Each path is a new rotation, seen through one point. The rows after it are directions, each followed by how far the rotation turns it, in degrees per step (0 if it stays put).
Each turn is a multiple of 5 degrees from 10 to 175, or 0.
Each row of a path follows its step; steps can be skipped.
path 1
step 0: [ 14  -3  -6   1   4 -23  15 -19 -11 -19  22 -15   6  12 -17  21 -18  24
   4 -16  -8  18  -7  17  18 -14  -4   0  18  18  26  13 -24 -13   2  -6
  -7   1 -23 -17  -9  -9]
step 2: [  1  -3 -18  23  11 -12   8   4 -23   5 -22 -15   4 -19 -25 -10  16  -4
 -21   4 -14   7 -28   1  -8   8   4  28  -7   8   6  45   2  -6 -19  -8
 -14  -4  -6   4   8  -7]
step 3: [-10  -9 -15  12  14 -12  -3 -10   5  -1 -22  14 -10 -27 -24   4  15  10
   2 -15 -28  -7  -1 -15 -21  -1 -24  -3  11  23  -2  26  -6   0  13  -2
  -4  42 -12   1  -2  -7]
step 4: [ 11   0   0   5  21 -33  -7   8  18 -13  38  24  -6 -33  -3   2   4  13
   3  -8 -10   3   0 -27 -16   7  -3   5 -10  15   2  26  10   1  25  -4
   4  -2  10  -2  19   1]
step 5: [ 25  21 -15   5  -4 -19  -6  -1 -19  -7  27  34  -5 -13   6 -22  -2  -2
  11  14  -8   6  17  20  -7  -8   2  27 -16  -1 -15  31 -10  -6  13   8
   1  10   4 -13 -18  -6]
step 7: [ 15   6   9  25  -3  -5  -4 -14 -12 -26  22   9  23  11  -3  -1  -3   5
  -3 -42  27   8 -20   4  -1   2  -4  21   8  -4  17   2   3 -12   4   1
 -29  30  -6   3  10   1]
step 8: [ 36  -4   9  28 -12  -7  -1  13 -35   6  -1 -11   6  -9  -6 -21  15  19
  16 -27   9   8  19  -7   6  20 -11  -7  -1  -4  24  13 -14  11  -9   2
 -19   6   3   6   9  -6]
step 9: [ -6 -15  14   3  10 -14  20  -2 -14 -12  -7 -21  20  -6 -13  -7   8  35
   9   3 -22   1  18  -2  15  -1  -6  31   1  29   9  19 -23  -1  -5  10
 -27  -6  -4   5  11 -16]
step 10: [-10 -29  10  21  -1   6   1  -6   5   1   5  13   0 -23   6  -1  -3  17
 -15  -3 -17  10   6 -22  20 -25  13  14  19   4  14  26 -36   1  15 -14
  -5  20 -12 -10   6 -10]
step 12: [ 18  18   3  18  -4 -15   5 -26  -1  -4  -5   0 -12 -31 -33  12  -4  -4
   0   2 -16  20 -16  24   3 -12 -10  -6  -1  13 -24  24  -3   4   0  17
  -8  25   9  -7 -10 -20]
step 13: [ -4   9  -5  33   7 -13  -7  -7   7  -7  24  14  -3 -16   0  33  -3  -7
   0  -6  -7   1 -28   2 -20  20 -13  -2 -22  14  -1  29 -34  11 -11  -4
 -10   8  11  19  14   2]
[  1  -2  -4   4   4  -6  -7  -1   9  12  -8   5  -2  -2  -2  -3   2   6
 -10   9  -4  -3  -4  -5   8  -3   2   0  -1   4   1   0   6   1   4   1
  -3   0  -2   3   1 -11]
45
[  3   9   5  -2  -2   4  -2  -5  -1   6   2   0  -5   3  -1   4  -3  -9
  -1   1  -2  -1  -7  12   0  -3  -2   2   0  -1   8  -1   5  11   0  -4
  -9   1  -3 -13   7  -2]
65
[  1   0   3  -6  10  -7   6   1  -3  -5   6  -7   0   5   3   2   4  -1
  -6   0   0   1 -10  -3  -4   2   6   7  -5  10  -1  -3   6  -5  -2   5
  -2 -11   0   0   9  -1]
155
[  7   6  -1  -3  -2  -9  -1   4   6   2   8  -2   6   1   2   1  -4   7
   6   1  -4   1   0   0   3   3 -11  -6  -3   4  -4  -1 -12  11   0   7
   1  -8  -2  -2   0  -1]
85
[  6  -2  -5  -7  -1  -3   2   4  -8   3  -7  -4 -12   8   3  -2   5   5
   1   4   2  -4   2  11   0   0  -5  -6   2  12   4   4  -2  -7  -1  -1
   4   6   0  -1   0   3]
125
[ -2   9 -14  -5   7  -5  -6  -4  -1   0   1  -7  -1   2 -10  -1  -6  -1
  -4   0  -4  -1   2  -4 -11   4   0  -3   3  -8   3   2  -2  -4   2  -9
   6  -3  -3  -2   1  -1]
25
[  9  -4  -1   1  -7  -6   6  -9   2  -8 -12  -1  -6   0  -3  -9   0  -2
   7  11  -1   2   0  -1  -2   6   3   5  -6  -8  -1  -1   0   3  -1   4
   0  -3  -1  -3   4   3]
110
[ 3  1 -3 -2 -4 -8 -2 -6 -2  8  3 -7 -4  2  4  9 -5 -4 -4 -1  3  6 -7  2
 10 -1  5  3  2 -9 -4  3  0 -5  5  8  0  3  0  3 -9  9]
65
path 2
step 0: [ -7 -25  22 -13 -26 -12  -1  -3  26 -30 -20 -13  23   1   1  21 -12   6
   0  13   3  -1   0  -2  19   4   7 -13  21  21   1   3 -15  32  12  26
  18 -16   3  23  18   6]
step 1: [-15   8 -35 -17  19  -7 -10   3 -10  -8   1 -17 -30  27  13  -4 -13  -7
 -22  25  19 -16  -7 -20 -35   9   8  -2   5 -15  22  22   0 -20  12  17
 -10  16  -6  13   1   8]
step 2: [-27 -39   9  16   5 -11   7  -1  24   3  -6  -3  -4  -4  -6  -6   9   2
   2 -29 -31   4  11 -13 -21 -22  -7  21  23   4  -8   1 -26  24 -10 -23
 -17  15   4   9  12  14]
step 3: [  7  27  -5 -21  -2 -16 -23   9 -24  -1  17 -16  20 -26  13  13  11 -11
 -19   3 -12 -17  -9 -28  20   8  -7  13  10   7   4   5  14 -11  -3 -22
   5  10 -30  32  11 -21]
step 5: [ 13   1  -3  -3  -8 -23 -13 -19 -14  38   0  -9  21  16   1  -8  22 -10
 -17 -29  -4   4  11 -14   1  -9  14 -16  -2  21  31   1  -8 -26  -1   9
 -30 -28  -6 -15  16   2]
step 6: [-11  25  10   1  43  15  15  10   4  10  24 -18   7  -5   7   5 -18  18
   1  -3  -8   4   0 -22   5  -1 -24 -27 -14 -13 -24 -25 -23  27  16   2
   2   0   8 -15   8 -20]
step 7: [ -8  12  12  -5 -19   4 -21   4  -9  16 -17  -7  10 -20   3 -13  13  -4
  -3   5  18   6 -11  18  16 -25  31  11 -26  10  -3 -16   3   1 -13  34
  -9  43  -5  -7  17  26]
step 8: [ -7  -3 -15 -17   9  14  18  17  29   3  -3  -4  -6  -7 -13  21  19  13
  11 -13  -9  15   1   4 -21  42  21 -17 -24 -31  13 -25  -4 -25 -14 -11
   5 -16  -3   4   7 -11]
step 9: [ 40   1   1  -2  -3  18   2   1  -3 -25  -9  11   1 -11 -31  13  20  -2
 -12  -1  -6   9   0 -12 -10 -28 -14  21  -1  18  -3 -18 -22  13   9  47
  -6  -5 -17   1 -21   5]
step 11: [ -7 -28 -28  27 -11   0  15  -9  13 -17 -18  14 -12  -9  -1  24   3   7
  -4  24   3  -6  -6 -35  22 -44  21  -9   8 -19  -6  -6  -5 -14 -11   3
 -15  -1  10   0  -6  -5]
step 13: [ -1  -2 -25 -15  -3  -8 -15  14   0   9 -22  -4 -16  10 -17   4 -22  10
  34  21 -12  10 -14 -31 -10  -9  -7  -6 -17  37 -29  31  -7   0   3 -16
  -4  13   0  14  -7  -6]
[-8  0  3  2 -8 -5  3  1 -1 -1  4 -1  1 -8  0  7  3  6 -1 -4  9  1 -1  3
 15 -2 -3 -3  4 -7 -6  0  3 -8 -2  0  9  9  0  4  1  1]
95
[-3 -2 -5  7 -1  0  5  9  4  1 -9  7  2 -5 11  3 -8  1 10 -5 -9  2  4 -2
 -4 -2 -8  1 -2 -2 -6  4 -3 -3  3  9  2  1  2 -2  0 -5]
160
[  3   1  -5  -6 -10   8   1  -1  -4   6   1  -4   3  -2   4   2  -5  -5
  -7   3   0  -3  -3   1   1   6 -11  -4  -3   1  -4  -3   1  12   5   5
  -2   4   5   9  -8   3]
120
[ 6  3 -6 -1  1  3 -3  4 -4  6 -2  7  8 -2  4 -3 -6  1 -2 -4 14  0  4 -3
 -4 12  1 -2  2 -1  8  3  1 -2 -1 -4  2  1 -5  6 12 -5]
155
[ -8  -1  -1  -2   6  -6  -6   6   0   0   2   1  -9  -4  -3  -1  -1   1
   4  -4   3 -11   3  -3  -3   6   9  -5  -1   5  -3  -3  -2   6  -4   6
  -5  10  12   2   1  -2]
65
[ -4   0   1   6   7   8   1   1   5   7  -7   0  -9   0   6  -8  -3  -5
 -12  -2  -3  -4   1  -4   8  -8   1  -1   2  -9   1  -2   3   7  -2  -4
   0   6  -5  -3   4   0]
80
[  1   5  -4  14  -5   2  -1  -2 -11  -8  -9  -4   0   2  -4  -3   3   4
   0  -5   0  -3  -7  -7   3  -3   2  -4 -10   5   4   7  -4   1  -6   2
  -1   1  -2   6  -2  -1]
175
[  1   3   6   0   1   1   4   1  -6  -4   0   1  10   5   5 -10  -1   0
  10   9  -5   4  -1  -4   7   3   5   3   7   0  -8  -8   4   3  -6  -1
  -6   7  -1   6   1  -5]
100
path 3
step 0: [-11 -23 -15 -16  17  17  15  16  -6  -2  14  21 -18 -16 -11 -12  -3 -16
 -12  12   5 -29   0  -8  -2   4 -21 -14 -18  -7 -38   9 -15   6  29  11
 -10  -7 -21  14   1 -21]
step 1: [  2  -9 -15 -19  11 -13 -13  17  -9 -29 -13  -4  10  28   4 -25 -21  -2
  -8 -13 -22  -1   5  -9   3  -2   1   7 -36   1   6 -12 -12  25  -7  -8
 -30   4 -31 -23  12   5]
step 3: [  5 -20   8 -25  16 -28  23  -3   6 -11 -10   3  -2 -11   8 -23  23   6
 -14  -8  12  23   7 -19  -4   2  -8 -30 -13  -2  12  -9 -24   0   0 -28
  25   0   1  -2  35  -7]
step 5: [ -8  -4  13 -22  17   8 -22  13  -1   9 -22 -11 -28  13 -16  -9 -31   6
 -12  16  -7  30  -1   5 -10 -11  -3 -25  -2  -5   3 -17 -44 -10  -4 -13
   5   9 -11   5 -26   4]
step 6: [ 13  11   2  17  -5  -7 -45 -18  21  -3 -17 -21 -25  -2  16 -20  23  11
 -17 -19 -14   5  38   1   8  -7  -2 -20   5 -13  14  21   3   4  -3  -7
 -10   1 -11  10  -5  -1]
step 7: [-12   6  -3  -7  25   7   4   4   2 -18   5   8 -16   4  -9  -6  23   9
 -15 -16   8  -6   2  21   7   2  -3   7  41 -21   1  -3 -25  -5  28 -27
  28 -24   0  31  -4  14]
step 9: [-26   3 -10  -2  24  19 -11  21 -17 -14   8  14 -33   0   3  -7 -26   7
  -2  12  -9  10  21  11  35   4   8  19  -8 -10  22   9  10  -7 -10  18
  -2  -5 -30  20   1  16]
step 10: [ 10  35  34   8   6  13  -8  -3 -27 -14 -24   2   9   1  24  -4  -7  -7
  -6 -13  12  14  24  15  -4   3  -7  -4  -7 -14  27 -34  -1  18   4  -7
  -8   3   6  16  32   9]
step 11: [ -1  -3  25  11   9   2   9 -41 -19  -3  46  10 -15 -26   5 -33   0  -2
 -10 -16  15  -9   1 -14   7  -8   2   5  -1 -11   8   1  13 -18   5   6
  25  -2  -4  19  16   4]
step 12: [  9   4   2 -12  15 -11  -5   9  -1 -18  18  30  -3 -23 -20 -17 -35 -10
  11   5 -11  15  21  14 -33  15 -17   5  12  -2 -21 -15 -16  -9  -8  -4
  -7   4  16  -4  30  22]
step 13: [  8  25   4   9   3   2 -25  -7 -17  -6  13  -3 -36  -2 -10 -28 -36 -15
  10   8   4 -19  10   1  -1 -36   6   1 -16  18   8  13  -2  14   4   4
 -10  32  14   2 -17  -9]
[  7   8  -1   0   0   2   1  -6   1   3  -9   5  -1   9  -1  -5   1  -4
   3  -3   5  -5  -6  -7  -1  -1   5   6  -1  -3   1 -11  -7  -4   3  10
   7   3   1   1  -8   5]
125
[ -6   7   5   5   5   1  -7  -4   2   3   3 -11   7   3   0   7  -3  -6
  -3  -2   2  -2  -2   2   1   2  -2  -5 -11 -10   3  -1  -3   6  -7   0
  -4   0 -11   2  -4   6]
85
[ 0 -7  2  4 -8  0 -2  4 -2  0 -9  0 -4 -2  4  1  4  1 -4 -2  2 -4 -5  9
  8  9 -2 15 -2 -5 -3  1 -6  2  1  0 -6 -8 -3  7 -2 -5]
40
[ -3  -5 -11   3  -1 -12   1   3  -2   0  -4  -2   0   5   1   3  -3   3
  -2  -7   6   6   0 -10  -6   0 -13  -2  -1   2  -3   0   2   5   5   0
   3  -1  -7   1  -8  -7]
20
[ -4   5  -4  -1   2   7   6 -11  -4  -1   4  -2   7  -5   9  -2  10   0
   0   0   5  -7   0  -3  -1   7  -8   0   6  -4   0   2  -8   1   1  -7
   7   1  -1  -3   3  -8]
95
[ -4  -4  -2  -3  -5  -1  -1  -5  -1  10  -4   0   0  -3   5  -5  -1   1
  15   3  -2   5   4  -4  -1   3   5  -6  -1  -1 -12   4  -1  -1  -5   2
   4  -2  -7  12   5   5]
120
